Here are some numbered points:
[-0.8 1.3 0.7 -1.1 -2.0 -0.1 -1.9 -1.3 0.2 1.1 -1.6 0.0] 0
[-0.7 0.3 0.7 -0.2 1.3 -1.3 0.4 -0.2 -0.1 -0.4 1.3 0.5] 1
[2.0 2.0 2.0 0.8 -2.4 0.4 -0.4 -0.1 -0.5 0.3 0.0 1.1] 2
[1.3 -0.9 1.7 0.9 -0.3 -1.0 1.9 1.8 0.6 -0.3 -0.9 0.8] 3
[-0.1 0.7 1.7 -0.5 1.9 -2.3 0.4 0.4 0.7 -0.5 0.8 -0.7] 4
[1.5 -1.7 -0.1 -2.8 0.0 -0.9 0.2 0.7 0.0 -1.2 -0.3 0.5] 5
[0.8 -1.7 2.2 -0.2 0.6 -1.6 2.0 1.5 -0.1 -0.4 0.5 0.4] 6
[-0.4 -0.5 -0.4 0.0 0.3 0.9 0.7 0.9 1.4 -0.6 0.6 0.2] 7
[0.0 1.5 0.3 -0.6 -1.8 0.2 -0.9 -1.4 -0.1 -0.3 1.0 0.9] 8
[-0.9 0.4 -0.2 0.7 0.6 1.0 0.8 -0.5 0.3 -0.8 0.8 0.3] 9
[-0.5 0.1 -0.4 -1.0 0.1 -0.5 -1.4 -0.4 1.3 -0.4 1.7 1.9] 10
[0.9 0.5 1.1 1.4 0.7 -0.4 0.6 0.0 -1.0 -0.1 -0.1 -1.8] 11
[1.3 0.3 -0.1 -1.0 -1.4 -0.3 0.3 0.0 -0.7 0.0 1.0 -1.0] 12
[-0.3 1.0 1.3 -0.5 0.1 0.4 -0.3 0.5 0.1 -1.5 -1.1 -0.5] 13
[-1.2 -1.1 -1.1 1.0 0.0 0.1 1.0 0.2 0.2 1.9 -2.5 2.2] 14
[-0.5 0.1 0.1 1.8 -0.1 -0.4 -0.1 0.9 0.0 1.8 -0.4 0.6] 15
Which five points above are nearest to each new point? Their numbers follow each, smallest number first.
[0.4 0.7 1.3 0.0 0.6 -0.1 -0.3 0.5 0.9 -1.2 -0.2 0.4] 1 4 7 9 13
[0.0 1.9 0.2 -1.5 -1.0 0.3 -0.6 -0.1 -0.4 -0.3 -0.5 -1.1] 0 8 9 12 13
[-1.0 0.7 -1.0 -0.5 0.6 -1.3 -0.2 -0.4 -1.3 1.4 -1.0 0.0] 0 1 9 12 15
[0.4 1.2 -0.8 -0.9 0.9 1.2 -0.9 -0.8 0.5 -0.6 -1.1 -0.3] 0 7 8 9 13
[0.7 -1.6 -0.7 1.3 1.4 0.0 -0.9 0.0 0.1 0.0 0.0 -0.4] 1 7 9 11 15
[-0.8 1.3 -0.6 -0.8 -0.3 -0.2 0.6 -0.2 1.2 -1.5 2.2 1.7] 1 7 8 9 10
[-0.6 0.3 0.9 -1.7 0.0 -3.2 -0.7 -0.4 -0.1 0.3 1.9 1.0] 1 4 8 10 12
[-0.7 -1.0 1.2 1.4 -0.7 -1.3 0.8 1.0 -1.0 0.1 -0.3 -1.8] 3 6 11 12 15
[-1.0 2.7 1.2 1.0 0.6 -0.6 -1.8 -0.6 -1.4 0.0 -0.8 -2.3] 0 1 4 11 13
[0.1 -0.1 0.5 2.1 1.2 0.3 0.6 -0.5 -0.6 -0.4 -0.3 1.4] 1 7 9 11 15
[-0.6 -1.4 -0.3 2.2 0.5 0.0 -0.2 0.3 0.1 0.6 -0.6 0.4] 7 9 11 14 15
[0.2 -0.5 1.9 1.7 -0.3 -0.2 -1.3 -0.9 0.1 1.1 -0.3 1.7] 1 2 8 9 15
[0.2 1.0 0.9 1.6 -0.2 -0.3 -2.8 -2.2 0.1 0.1 -0.8 -1.2] 0 8 11 13 15
[0.6 1.0 0.8 1.6 -0.1 0.5 -1.3 -1.6 -0.4 0.6 -1.2 0.7] 0 2 8 11 15
[-1.0 -1.0 0.3 -1.1 0.5 -0.1 1.0 0.1 0.9 -0.9 3.1 0.9] 1 4 7 9 10
[1.6 0.6 -0.1 -0.1 -0.7 -0.8 -1.5 -1.8 -1.3 0.1 -2.1 -1.7] 0 8 11 12 13
[1.2 -2.0 0.9 2.0 -1.0 -2.4 0.8 0.1 -1.8 2.1 -0.1 -0.4] 3 6 11 12 15
[0.9 -2.2 1.6 -1.3 0.4 -1.2 -0.6 -0.2 0.0 -0.5 0.6 -1.6] 1 4 5 6 12
[1.4 0.4 1.6 0.5 -0.1 -0.1 1.1 1.1 0.8 -0.9 0.5 0.7] 1 3 6 7 13
